In the rows, zero is written as 128.
The same turns and mirrors carry the whole set onto itself and the rows of a family onto each other. Which other rows belong to the same family as each row named below? List them in the order they appear above.
These 32 rows form 4 families of 8 rows each.
zunil: [118 130 153  92 139  91 133 122 140 150 121 123 131 134 130 131 162 108
 131  88 128 106 131 118  96 150]
fabel: [ 95 115 124 159 126 117 147 108 136 145 120 139 133 160 109  88 157 115
 169 136 141 164 111 122 108 146]
daka: [122 126 101 132 170 108 137 146 102 113 126 143 142 133  92 120 136 116
 130 100 104 159 120 122 133 158]
fim: [ 82 145 128 101 169 102 132 107 133 146 132  94  77 129 117 121 128 132
 115 139 115 157 130 140  95 126]
Zeso: [153 115 135 136  98 168 139 143 115 117 115 138 151 131 130 112 133 104
 142 118 134 109  97 124 105 150]
dutar: [144 146 132  91 145 144 123 131 119 109 131 114  89 113 138 153 111 125
  96 112 110 110 114 147 115 123]
sigid: [126 140 103 134 183 137 144 145 111 119 135 145 136 134  93 135 131 128
 138  94 112 141 128 130 134 152]
mopon: [ 96 159 141  95 174  88 129 104 134 134 119 111  87 143 118 101 123 135
 121 127 109 159 132 138 109 128]
Gevur: [160 110 128 149 108 159 142 138 122 113 120 154 147 143 130 117 137 106
 148 104 140 122  95 131 125 139]
sasaf: [114 116 155 113  89 123 126  99 143 137 116 101  88 139 153  98 134 110
 126 148 144 137  96 138  89 113]
Kener: [ 94 109 127 166 140 110 138 118 136 143 113 128 135 160 109  88 150 119
 176 133 134 149 111 120 109 133]
Givub: [150 138 134  89 135 146 121 140 120 112 147 121 103 111 138 150 121 139
 102  98 115 114 116 151 100 126]
tumun: [135 142  99 141 179 123 140 140 102 125 142 138 137 141  95 137 141 127
 137 109 103 142 120 130 139 153]
vuki: [120 130  83 138 144 168 145 133 115 113 140 122  91 149 122 107 107 130
 117 143 118 161  86 143 125 108]
boma: [107 139 102 155 140 161 132 127 105 104 132 116  85 154 116  86 113 126
 106 135 118 166 103 151 120 115]
kufo: [ 86 153 128 117 173  91 130 104 136 138 141 112  76 140 122 120 129 130
 120 135 122 164 134 125 107 120]
ved: [106 119 167 117  85 147 150 110 140 131 118 111  87 143 153 107 121 118
 128 138 141 133  96 148  95 115]
Dal: [111 135 161 105  95 144 120 100 140 131 118  99  84 142 148  93 123 126
 125 133 155 118 107 145 107 113]
ris: [124 127 105 157 134 170 136 124 113 106 129 122  93 139 117 103 102 131
 131 154 127 172  94 152 127 114]
kikuz: [102 117 156 110  93 135 129  99 155 128 109 114  85 132 152 104 128 112
 126 139 149 131 104 137  83 114]
vune: [147 147 129  82 134 151 132 127 118 114 135 118  88 112 137 148 116 120
  87 109 122 128 113 149 113 132]
sule: [125 120 158  82 125  92 125 120 137 139 110 126 141 121 125 126 146 116
 152  95 141 113 122 118 116 156]
res: [127 132 152 103 134  84 136 125 141 143 108 127 132 128 130 139 162 125
 139  98 134 110 136 120  96 159]
Kefut: [ 88 141 123 112 177  91 132 101 139 138 134 110  73 143 118 122 132 134
 120 124 121 167 126 146 120 114]
vamun: [110 127 103 149 137 177 133 114 115 111 144 125  91 143 117 103 108 116
 126 150 116 163  89 148 127 110]
sile: [153 106 127 134  98 170 139 135 123 116 109 141 146 133 124 121 141 110
 143 114 130 108  89 142 115 147]
Ner: [126 125 175 111 132  94 129 110 140 146 113 124 134 124 125 132 159 109
 146 102 137 118 138 127  95 154]
zozik: [145 142 131  91 139 142 107 149 113 124 134 125  94 110 127 132 113 129
  92 104 111 117 112 153 128 140]
Narin: [ 87 119 128 147 126 112 150  97 130 119 108 116 133 166 112  79 149 114
 166 127 148 160 113 115 111 130]
gipu: [135 101 120 142  91 166 128 141 110 109 125 132 140 132 122 110 138 108
 136 103 149 117  94 131 131 143]
rarar: [ 94 118 123 160 140 115 153 106 135 149 104 125 121 161 110  90 144 100
 161 145 142 164 108 118 120 135]
pudil: [138 135  90 133 191 114 123 135 116 128 133 134 138 130  94 132 145 122
 136 105 114 146 129 123 125 148]

The rest of the family of sule: daka, mopon, boma, Dal, zozik, Narin, gipu
The rest of the family of vune: zunil, Zeso, sigid, sasaf, Kener, ris, Kefut

The same turns and mirrors carry the whole set onto itself and the rows of a family onto each other. Which other rows belong to the same family as each row named below? List them in the order they appear above.
These 25 rows form 5 families of 5 rows each.
damot: [136 148 176 165  97 123 117 124 128 136]
misu: [133 202 156 154 112 128 102 114 114 128]
mibo: [130 208 148 147  95 135 108 121 133 137]
neb: [116 137 121 141 145 105 130 102 104 136]
Pib: [119 155 112  88 110 130 134 129 113 165]
muma: [114 140  96 113 126 125 130 101 116 154]
gipif: [122 158 102  96 105 147 127 139 141 131]
zavi: [136 195 144 138 119 134  96 102  99 132]
Fev: [124 159 149 152 125 114 133 151 139 103]
pebev: [119 166 127 130  99 132 137 156 162 121]
zimam: [114 167 129 114  91 120 147 151 146 163]
madol: [130 146 138 133 148 118 119 130 105 100]
buf: [116 165 158 146 110  99 149 155 136 144]
rugov: [133 155 156 145  73 140 121 130 150 153]
num: [106 156 126 155 105 108 149 132 159 147]
sen: [142 137 165 147 117 128 105 104  97 134]
ras: [141 136 138 116 105 147 102  98  99 151]
Gize: [111 147 139 166 132  95 141 121 129 132]
fug: [131 205 132 128  92 146 104 115 128 146]
Zalos: [134 198 129 121 107 146  96 102 107 142]
kefop: [135 148 133 114  78 155 112 113 132 163]
bilub: [123 152 159 141 140  94 136 135  98 134]
Posa: [129 145 109  99 135 139 116 122 107 118]
bidi: [124 145 130 105 139 113 127 120  84 147]
bip: [107 152  99 122 100 126 142 119 149 161]

The rest of the family of rugov: damot, sen, ras, kefop
The rest of the family of bilub: Pib, zimam, buf, bidi
The rest of the family of zavi: misu, mibo, fug, Zalos
The rest of the family of pebev: gipif, Fev, madol, Posa

The same turns and mirrors carry the whole set onto itself and the rows of a family onto each other. Which other rows belong to the same family as each row named below? List them in the order they appear above.
These 40 rows form 5 families of 8 rows each.
panan: [143 143 149 128 123 116 126 110 149 138  89 156 107 155 147 141 126 147
 129  63 137 123  92 133]
guk: [110 131 114  90 103  95 144 121 165 113 137 128 103 118 121 152  79 178
 125 122 139 129 107 105]
Tiseg: [127 134  94 121 117  72 106 113 119 156 138 129 113 156 144 104 147 139
 102  93 145 158  97 141]
niru: [108 101 148 136  96 111 141 129 137 145 115 118  90  98 124 128 135 177
  91 118 122 163 113 140]
boker: [132 116  95  87 128  84 147 127 130 117 181 135 143 136 148 140 118 157
 124 112 155 128 112 136]
nin: [114 155 123 133 111  89 110 107 154 116  90 105 153 153 124 142 134 144
 134 135 113 116 155 138]
zigi: [126 132 159 154 125 113 144 131 156  90 100 124 149 141 153 117 128 141
 144 115 153  97 111 135]
fitos: [ 97 130 126 123 100 125 156 122 167 123 152 120  98 119 125 130  90 172
 110 134 150 126 102 107]
tav: [123 136 163 164 117 128 151 120 172 123 114 123 131 144 151 121 124 157
 139 110 165 113 108 144]
Vupu: [129 116 129 117 126 113 128 114 116 140 126 130 148 123 119 153 160 162
 101 130  87 134 153 150]
Lom: [127 143  98 102 113  68 117 119 130 141 109 134 109 154 148 127 128 118
 111  68 143 154  97 133]
toz: [117 171 117 141 122 105 137 126 133 107 113 103 151 165 123 128 144 153
 120 138 119 112 155 146]
mut: [140 137 151 138 132 128 141 118 137 126  93 164 113 140 141 118 130 136
 117  72 127 121  82 117]
Rabek: [128 110  93  91 129  65 121 120 131 108 162 138 146 132 147 117 118 142
 129 118 151 126  98 120]
numes: [123 110  95  79 113  69 111 117 139 118 158 129 124 141 154 143 112 150
 127 103 162 123 102 127]
tosu: [133 136 101 113 124  68 117 128 111 129 111 143 112 146 141 100 142 127
 104  78 133 153  87 127]
lito: [126 129  90  97 119  82 114 130 109 149 136 143 116 147 127 122 147 122
 113  81 140 158  98 117]
Zesi: [ 97 102 140 108  85 101 142 135 143 119 104 107  92  95 126 154 115 158
  95 118 119 148 124 129]
fidu: [111 144 112 101 112 119 170 135 145 110 153 128 105 125 114 144  92 181
 104 128 132 127 114 109]
tak: [117 113 121 131 115  98 107  98 131 159 126 122 144 122 123 131 159 149
 103 136  97 150 145 145]
daz: [122 147 153 149 121 131 143 142 152 106 107 125 129 158 138 125 130 145
 151 100 171 100 106 125]
somir: [130 138 142 146 118 130 139 108 144 162 110 152 101 142 141 120 136 135
 103  72 134 145  89 132]
tilu: [117 149 121 137 125 106 116 122 141 118 116 114 171 158 122 130 151 130
 152 135 134 109 148 130]
tanog: [109 129 115 104 112 106 151 129 155  94 143 133 112 116 119 126  87 169
 119 134 138 115  97  91]
duvu: [116 150 118 137 123  89 110 116 134 100 103 112 159 150 121 113 145 145
 127 148 111 109 144 129]
nedup: [120 135 159 144 111 116 130 123 159 104  91 112 136 154 161 142 129 134
 138 102 157  95 122 145]
Gub: [120 102 137 112 107  98  98 108 128 136 102 120 129 117 123 160 150 168
 109 128  94 132 148 144]
zapu: [110 108 141 121 100 106 166 152 123 118 118 109 103 100 124 143 133 171
  87 119 118 157 128 149]
mela: [101 106 149 124  96 129 142 148 126 131 103 120  94 100 105 144 139 161
 103 119 114 147 123 117]
vavoz: [139 131 144 131 125 119 145 138 134 145 102 158 106 137 131 127 137 138
 131  60 150 149  84 125]
Lib: [119 122  94 106 120  78 128 108 155 131 179 127 143 138 145 121 111 156
 133 129 163 132 108 128]
nosig: [146 154 136 128 135 134 155 121 129 141 116 162 113 156 138 135 134 144
 107  66 128 127  97 134]
pogin: [123 100 133 120 120  99 110 113 116 131 106 134 140 105 118 133 159 151
 102 131  83 137 135 130]
Zubuz: [106 100 147 123 100 102 152 146 133 107 103 121  97  87 121 126 121 166
  95 121 117 149 107 122]
kuzok: [116 121  88  89 117  72 120 136 132 114 168 123 135 139 126 127 122 160
 142 128 164 131 112 115]
galam: [133 150  91 109 122  72 140 139 108 131 134 130 114 160 142 116 141 136
  99  79 144 158 103 146]
luga: [107 152 118 149 113 105 113 107 153 122 128  99 152 162 133 115 141 152
 128 151 139 107 143 140]
besod: [133 137 157 150 127 124 163 138 145 106 115 123 146 150 158 135 135 146
 133  99 158 107 120 159]
gavaz: [122 113 130 128 117  95 105 128 113 144 102 122 142 123 108 137 173 155
 123 125 102 149 148 143]
petug: [103 117 130 107 106 117 160 143 160 110 144 124 119 106 110 144  97 169
 137 134 149 130 113 101]

The rest of the family of fitos: Tiseg, niru, tav, tak, somir, Lib, luga
The rest of the family of lito: daz, tilu, mela, vavoz, kuzok, gavaz, petug
The rest of the family of nedup: panan, guk, nin, Lom, numes, Zesi, Gub

